[[-47 -30  24   0  54  40]
 [  3  17   8  25  24 -13]
 [ 12   5  32 -18  23   2]
 [-14 -57   5  20  24  33]
 [  2  -2  62 -30  32 -20]
 [-21 -15  28 -21  27  47]
 [ -2 -19 -24   7   4  16]
 [-13 -33 -10 -10  33  -2]
 [-24   0 -11 -20  24  -2]
 [-33   6  37  -9  38   9]
 [ 22  -6   2   5  46  12]
 [-15   1   0  28  24 -13]]
|
[[-47   3  12 -14   2 -21  -2 -13 -24 -33  22 -15]
 [-30  17   5 -57  -2 -15 -19 -33   0   6  -6   1]
 [ 24   8  32   5  62  28 -24 -10 -11  37   2   0]
 [  0  25 -18  20 -30 -21   7 -10 -20  -9   5  28]
 [ 54  24  23  24  32  27   4  33  24  38  46  24]
 [ 40 -13   2  33 -20  47  16  -2  -2   9  12 -13]]

[[  5  -7  26 -35 -21  49 -18  23  -2  25]
 [ -8  11 -28  -8  33 -10  10  -8 -60  15]
 [-21 -44 -26  34  80  31   0  -4  13  50]
 [ -9 -28 -29 -36  18 -47 -13 -66 -61   9]]
|
[[  5  -8 -21  -9]
 [ -7  11 -44 -28]
 [ 26 -28 -26 -29]
 [-35  -8  34 -36]
 [-21  33  80  18]
 [ 49 -10  31 -47]
 [-18  10   0 -13]
 [ 23  -8  -4 -66]
 [ -2 -60  13 -61]
 [ 25  15  50   9]]

[[ 58  37 -44  56 -20 -27 -16 -27 -62 -21  45 -21]
 [ 43  42 -33  36  70 -80 -26  40 -45 -24 -74 -57]
 [  0  47  30  16 -15  11 -29  -2  27 -29  45 -11]
 [-26 -17  41 -22 -32  66  23 -16  54  24  66  44]
 [-20  22  36 -15  58 -16 -14  50  44  -8 -53 -21]
 [ 22 -28 -17  12 -43  40  35 -42 -18  31  75  40]
 [ 34  39 -19  36  11 -32 -20   2 -29 -22   5 -28]]
|
[[ 58  43   0 -26 -20  22  34]
 [ 37  42  47 -17  22 -28  39]
 [-44 -33  30  41  36 -17 -19]
 [ 56  36  16 -22 -15  12  36]
 [-20  70 -15 -32  58 -43  11]
 [-27 -80  11  66 -16  40 -32]
 [-16 -26 -29  23 -14  35 -20]
 [-27  40  -2 -16  50 -42   2]
 [-62 -45  27  54  44 -18 -29]
 [-21 -24 -29  24  -8  31 -22]
 [ 45 -74  45  66 -53  75   5]
 [-21 -57 -11  44 -21  40 -28]]

[[-66 -59 -12  28  -8  37  45  -1  28 -32 -42   7  50]
 [ 56  58   6 -23 -29  14 -46  40  33 -30 -15 -50  12]]
|
[[-66  56]
 [-59  58]
 [-12   6]
 [ 28 -23]
 [ -8 -29]
 [ 37  14]
 [ 45 -46]
 [ -1  40]
 [ 28  33]
 [-32 -30]
 [-42 -15]
 [  7 -50]
 [ 50  12]]

[[  2 -25 -13 -16  -6]
 [ -7   8  -9 -17 -24]
 [-19 -22  -5 -10  18]
 [-12  47   3 -13 -26]
 [-28 -17  17  -1  49]
 [ 65  -8 -11  -7 -29]
 [ 48   9   3  37 -26]
 [ 22  50  -1  -5 -33]
 [ 24 -28  -8  21   7]]
|
[[  2  -7 -19 -12 -28  65  48  22  24]
 [-25   8 -22  47 -17  -8   9  50 -28]
 [-13  -9  -5   3  17 -11   3  -1  -8]
 [-16 -17 -10 -13  -1  -7  37  -5  21]
 [ -6 -24  18 -26  49 -29 -26 -33   7]]

[[ 11 -32  45 -27  37  13  21  27 -33  -9 -21  53  39  51  -9 -51]
 [  0 -21  53 -22  31   7  22  21 -42  -9 -46  65  34  76 -15 -70]
 [ 41  37  20 -17  30  35  46 -44   8 -52   5  40  31  14 -52 -43]
 [ 22  44 -17  -3  -5  12  19 -52  31 -42  17  -9   1 -24 -30   3]
 [-16  -8  36  17   1 -16  -4  15 -42  12 -49  45  14  53  15 -42]]
|
[[ 11   0  41  22 -16]
 [-32 -21  37  44  -8]
 [ 45  53  20 -17  36]
 [-27 -22 -17  -3  17]
 [ 37  31  30  -5   1]
 [ 13   7  35  12 -16]
 [ 21  22  46  19  -4]
 [ 27  21 -44 -52  15]
 [-33 -42   8  31 -42]
 [ -9  -9 -52 -42  12]
 [-21 -46   5  17 -49]
 [ 53  65  40  -9  45]
 [ 39  34  31   1  14]
 [ 51  76  14 -24  53]
 [ -9 -15 -52 -30  15]
 [-51 -70 -43   3 -42]]
---
[[ 72  23 -22 -66 -15 -10   9  10 -32  -5   0 -16   1]
 [ 57 -44  21 -13  -2   0  17  18  57  38 -24   2 -23]]
|
[[ 23 -22 -66 -15 -10   9  10 -32  -5   0 -16   1  72]
 [-44  21 -13  -2   0  17  18  57  38 -24   2 -23  57]]

[[ 31 -59 -51 -16  65  48  27  59 -26]
 [-59   6  67 -33  70  -7  69 -63  -3]
 [-13  56  25 -67  42 -64  35 -59 -55]
 [ 12 -62  53 -37  32 -50 -55  45  26]]
|
[[-59 -51 -16  65  48  27  59 -26  31]
 [  6  67 -33  70  -7  69 -63  -3 -59]
 [ 56  25 -67  42 -64  35 -59 -55 -13]
 [-62  53 -37  32 -50 -55  45  26  12]]

[[  8 -65  15  49]
 [-13 -69 -15  79]
 [-16  36 -24  11]
 [-53  46 -46  27]
 [ 25 -27  41   3]
 [ 51 -17  55 -23]
 [-63  72 -62  21]
 [ 33  50  44 -57]
 [  4  19  14  -8]
 [  3 -10  22  11]
 [ 59 -30  61 -21]]
|
[[-65  15  49   8]
 [-69 -15  79 -13]
 [ 36 -24  11 -16]
 [ 46 -46  27 -53]
 [-27  41   3  25]
 [-17  55 -23  51]
 [ 72 -62  21 -63]
 [ 50  44 -57  33]
 [ 19  14  -8   4]
 [-10  22  11   3]
 [-30  61 -21  59]]

[[  8 -79]
 [  3 -29]
 [  4 -25]]
|
[[-79   8]
 [-29   3]
 [-25   4]]

[[  3  -3   3   4   2  10   0  -3   1 -23   5   3   0   4  -9   4]
 [  7  -6   0   7  -3   3   5   4   2 -57   0   0   9  -5  -1   0]
 [  0   1  -3  -4  -3  -8  -3   4  -3  -3  -1  -3   4   1  -4  -6]
 [  3   4   1   5  -5   5  -3   5  -4 -29  -5   1   5  -2   2  -3]
 [  3   7   2  10   2  -4  -1  -7  -4 -23   0   2  -1   2  -1   4]
 [ -8   8   4  -2   0   4   0   1   6  55  -2   4  -9   3  -2   4]]
|
[[ -3   3   4   2  10   0  -3   1 -23   5   3   0   4  -9   4   3]
 [ -6   0   7  -3   3   5   4   2 -57   0   0   9  -5  -1   0   7]
 [  1  -3  -4  -3  -8  -3   4  -3  -3  -1  -3   4   1  -4  -6   0]
 [  4   1   5  -5   5  -3   5  -4 -29  -5   1   5  -2   2  -3   3]
 [  7   2  10   2  -4  -1  -7  -4 -23   0   2  -1   2  -1   4   3]
 [  8   4  -2   0   4   0   1   6  55  -2   4  -9   3  -2   4  -8]]

[[ -4  39  65  20   7   1  38  66  19 -43  30  18]
 [-35  -8  35  44 -15  -3  16  33   8 -51  46 -22]
 [ 38  33  10 -28  47  47 -25  28 -37  31 -30  11]
 [ 13  15  22   2  40  57 -33  42 -48   4  -3 -16]]
|
[[ 39  65  20   7   1  38  66  19 -43  30  18  -4]
 [ -8  35  44 -15  -3  16  33   8 -51  46 -22 -35]
 [ 33  10 -28  47  47 -25  28 -37  31 -30  11  38]
 [ 15  22   2  40  57 -33  42 -48   4  -3 -16  13]]

[[-71  51  68  63  29]
 [-19 -27 -10  20  27]
 [-70  60  79  70  29]
 [ 30  20 -26 -69 -42]
 [ 19 -70 -18  54  34]
 [-66  68  67  41  16]]
|
[[ 51  68  63  29 -71]
 [-27 -10  20  27 -19]
 [ 60  79  70  29 -70]
 [ 20 -26 -69 -42  30]
 [-70 -18  54  34  19]
 [ 68  67  41  16 -66]]

[[-67 -37  -2 -51 -35  49 -24 -10 -19]
 [ 39  45  40  39  39  -1 -21 -36  23]
 [-61  -5  23 -37 -23  45 -40 -44   8]]
|
[[-37  -2 -51 -35  49 -24 -10 -19 -67]
 [ 45  40  39  39  -1 -21 -36  23  39]
 [ -5  23 -37 -23  45 -40 -44   8 -61]]
